(in the rows, 128 means zero)
One hidden turn or mirror swaps the rows below in pairs. Which row is each named row swapped with?
The rows were stretched afterwards, more along some directions than others.
Z693: [128 131 116 120 149 151 142 154 111 129 102  58 151 116 132  80 152]
Z205: [144 147 128 133 128 111 127 122 130 124 131 137 140 109 101 127 144]
Z157: [150 136 142 126 128 107 134 105 123 129 142 126 143 134 125  95 124]
Z576: [157  97 115 120 141 142 112 138 134 141 131 117 115 125 135 130 122]
Z537: [151 126 139 128 115 101 137 117 126 154 138 134 136 147 136 108 106]
Z360: [129 133 125 124 124 114 131 108 111 132 115 109 110 128 120 110 102]
Z299: [142 120 149 129 134 128  98 118 133 121 147 171 126 139  97 154 113]
Z18: [135 114 134 133 129 120 112 131 128 150 148 161 113 148 109 164 110]
Z782: [143 127 150 138 131 131 114 108 129 133 136 169 128 130  95 160 103]
Z538: [148 133 139 137 142 128 126 101 131 140 137 110 130 128 127 109 104]
Z956: [146 122 115 132 139 131 122 118 129 143 105 112 110 112 107 122  97]
Z185: [140 116 127 115 149 136 148 158 110 128 132  88 159 127 137  70 173]
Z931: [161 118 170 147 147 134 101 113 139 130 145 136 151 128 136 130 121]
Z70: [165 100 133 111 154 147 109 137 115 130 138 101 151 126 158 105 140]
Z112: [135 124 138 119 140 158 113 133 133 124 141 134 151 123  98 139 151]
Z318: [119 146 133 133 133 126 140 124 112 127 132 121 133 124 133 133 140]
Z179: [154 114 126 136 139 147  93 129 125 128 127 153 125 123 108 151 138]
Z789: [132 120 131 118 130 146 124 163 105 124 115 114 126 134 136 106 157]
Z462: [161  88 143 124 135 128  99 108 140 151 149 140 128 144 146 158  90]
Z864: [151 113 124 127 136 145 117 122 119 145 121  87 124 120 175 111 122]
Z215: [123 121 121 112 150 167 107 152 123 107 123 115 132 118 106 109 160]
Z743: [146 105 119 115 146 142 130 164 114 138 135  94 140 130 147  95 163]
Z571: [126 148 143 136 137 131 143 127 118 133 125 104 137 121 147 118 133]
Z333: [162 111 115 120 157 150 121 123 125 119 123  96 162 102 140 103 158]
Z88: [151 117 123 135 152 142 129 143 121 135 114 117 135 111 130 149 143]
Z497: [129 121 115 122 162 167 112 141 118 109 110  93 129 108 120 101 162]
Z45: [149 106 145 128 132 120  93 116 126 147 141 124 102 139 148 129  83]
Z549: [145  82 131 129 119 114 114 124 114 176 133 130 103 154 159 133  92]
Z339: [120 124 138 126 137 145 123 146 128 125 143 137 144 142 128 126 154]
Z268: [157 110 159 127 137 126 108 117 127 150 164 161 124 151 128 164 115]
Z655: [166 123 128 136 135 123 130 131 116 141 126 109 145 127 139  92 146]
Z820: [150 121 113 122 149 142 146 143 117 132 116  69 154 109 150  74 162]
Z176: [151 122 131 134 148 116 117  96 129 135 124 128 122 111 118 141 118]
Z823: [153 104 140 120 123 114 119 103 124 165 162 146 123 154 148 141 107]
Z486: [155  96 125 130 131 121 115 128 102 156 128 121 112 149 149 123 129]
Z94: [145  96 127 117 145 167 111 153 125 146 141 107 150 126 140 148 143]
Z250: [135 132 122 111 146 151 119 138 104 111 108 112 130 114 118 115 162]
Z35: [132 139 137 132 149 129 114 123 122 123 122 133 113 129  86 127  96]
Z779: [164 109 109 127 150 150  86 112 129 129 121 115 113 116 118 133 110]
Z345: [154 130 146 137 152 143 128 129 143 135 146 130 156 110 134 163 130]
Z434: [139 154 136 130 148 142 159 143 128 114 139 107 169 111 108  96 164]
Z967: [132 125 135 121 141 128 135 153 116 131 134  93 160 137 120  76 142]
Z558: [141 117 131 122 136 155 118 155 118 123 134 117 141 127 148 115 141]
Z218: [161 133 155 136 156 150 127 125 149 130 151 120 162 118 142 149 126]
Z168: [129 106 123 123 145 162 108 159 118 127 119 119 124 124 128 133 152]
Z551: [127 104 112 127 139 128 122 122 103 134 108  94 102 130 146  92 127]
Z230: [137 137 123 126 149 121 104 100 122 120 129 114 117 124 108 109 101]
Z797: [145 139 123 127 146 144 160 138 118 117 110 106 165 108 134 105 186]

Z318 pairs with Z218
Z486 pairs with Z779
Z168 pairs with Z820
Z345 pairs with Z571

One hidden turn or mirror swaps the rows below in pairs. Which row is each named row swapped with?
The rows were stretched afterwards, more along some directions than others.
Z39: [149 187 162 133 168 126 131 143 119 127 144  94 140 135 118 148]
Z806: [128 130 109 146 128 139 105 126 133 115 116 128 132 119 150 105]
Z407: [127 134 113 145 123 120 109 134 149 107 117 138 144 111 159 120]
Z628: [132 129 127 169 151 142 149 145 137 121 129 139 136 127 155 144]
Z768: [154 167 151 134 155 134 153 145 108 137 147 100 121 133 139 126]
Z129: [156 160 146 132 152 134 155 149 120 132 148 108 122 131 139 128]
Z147: [116 121 103 142 121 138 116 120 136 125 101 127 130 107 151 107]
Z557: [135 129 131 172 148 139 150 147 136 125 125 140 134 118 158 139]
Z394: [134 153 136 164 150 147 151 144 122 117 119 117 125 133 142 129]
Z246: [114 132 130 124 154 134  99 115 128 120 122 123 112 143 117 153]
Z758: [124 125 138 135 127 137 103 131 128 131 149 136 121 126 101 144]
Z67: [161 167 151 130 154 137 157 148 117 127 150 103 127 137 136 135]
Z804: [152 163 145 137 151 135 153 152 117 130 152 106 124 133 137 128]
Z219: [131 150 141 112 140 144 113 146 109 121 119 115 125 140 108 129]
Z691: [140 130 133 167 146 136 155 146 138 120 122 142 142 124 156 141]
Z852: [147 154 143  97 151 133 129 118 130 120 107 135 147 146 119 153]
Z387: [127 132 112 145 137 131 113 125 147 110 107 136 147 115 162 120]
Z518: [119 133 134 110 155 145  96 114 128 132 112 113 128 132 101 139]
Z392: [141 103 121 118 114 135 131  99 132 123 113 145 126 136 106 132]
Z683: [134 131 106 138 123 141 111 115 132 111 109 126 135 122 152 115]
Z663: [127 147 133 127 118 127 128 122 107 146 104 136 111 111 134 107]
Z627: [139 139 142 130 123 110 128 119 126 128 130 124 139 143 104 151]
Z578: [132 135 133 169 158 139 147 149 141 122 124 136 138 122 155 148]
Z471: [147 136 128 123 112 123 123 136 145 104 122 133 125 130 112 127]
Z114: [158 125 120 122 123 156 135 112 137 137 112 114 136 142 117 136]
Z181: [161 173 149 138 151 137 159 149 116 128 149 100 120 134 141 128]
Z971: [134 147 153 101 128 126 120 149 121 137 140 109 133 139 113 155]
Z82: [122 130 120  96 123 135 123  99 116 118 116  99 125 131 120 122]
Z95: [145 164 150 132 148 132 153 152 111 132 152 101 116 133 139 124]
Z178: [140 158 136  93 130 124 122 117 127 111 130 101 143 139 124 142]
Z714: [133 120 139 122 152 144 106 143 155 119 138 149 151 132 110 166]
Z742: [123 130 138  84 113 122 116 104 116 112 125 103 145 135  96 142]
Z233: [134 127 128 174 147 138 153 148 140 122 126 146 131 122 164 141]
Z938: [127 137 128 134 157 140 125 146 118 131 127 116 114 152 126 123]
Z357: [127 134 133  81 112 123 113 109 118 116 121 102 146 124 103 135]
Z236: [127 145 133  95 115 123 130 108 109 122 120  97 127 122 124 116]
Z698: [136 118 135 115 134 156 125 142 137 105 142 137 129 153  98 151]
Z494: [148 144 117 119 141 140 124 119 145 119 109 125 156 143 143 132]
Z580: [121 128 141 123 137 119 110 151 123 123 138 148 115 133 130 132]
Z777: [138 127 127 171 152 140 146 142 147 119 124 141 143 126 155 143]
Z336: [109 137 132 104 107 119 123 118 104 147 115 109 124 114 124 114]
Z941: [150 153 147 105 127 130 113  96 116 126 117 112 147 141  84 160]
Z49: [110 113 148 123 150 131 104 121 129 110 135 151 143 133 112 155]
Z274: [135 123 134 132 108 138 132 133 115 116 136 141 113 116 122  90]
Z5: [145 155 147 118 108 123 128 134 130 107 126 127 127 136 118 136]
Z855: [138 128 134 125 106 150 142 131 114 127 141 131 101 131 119 122]

Z691 pairs with Z768
Z357 pairs with Z683
Z39 pairs with Z394

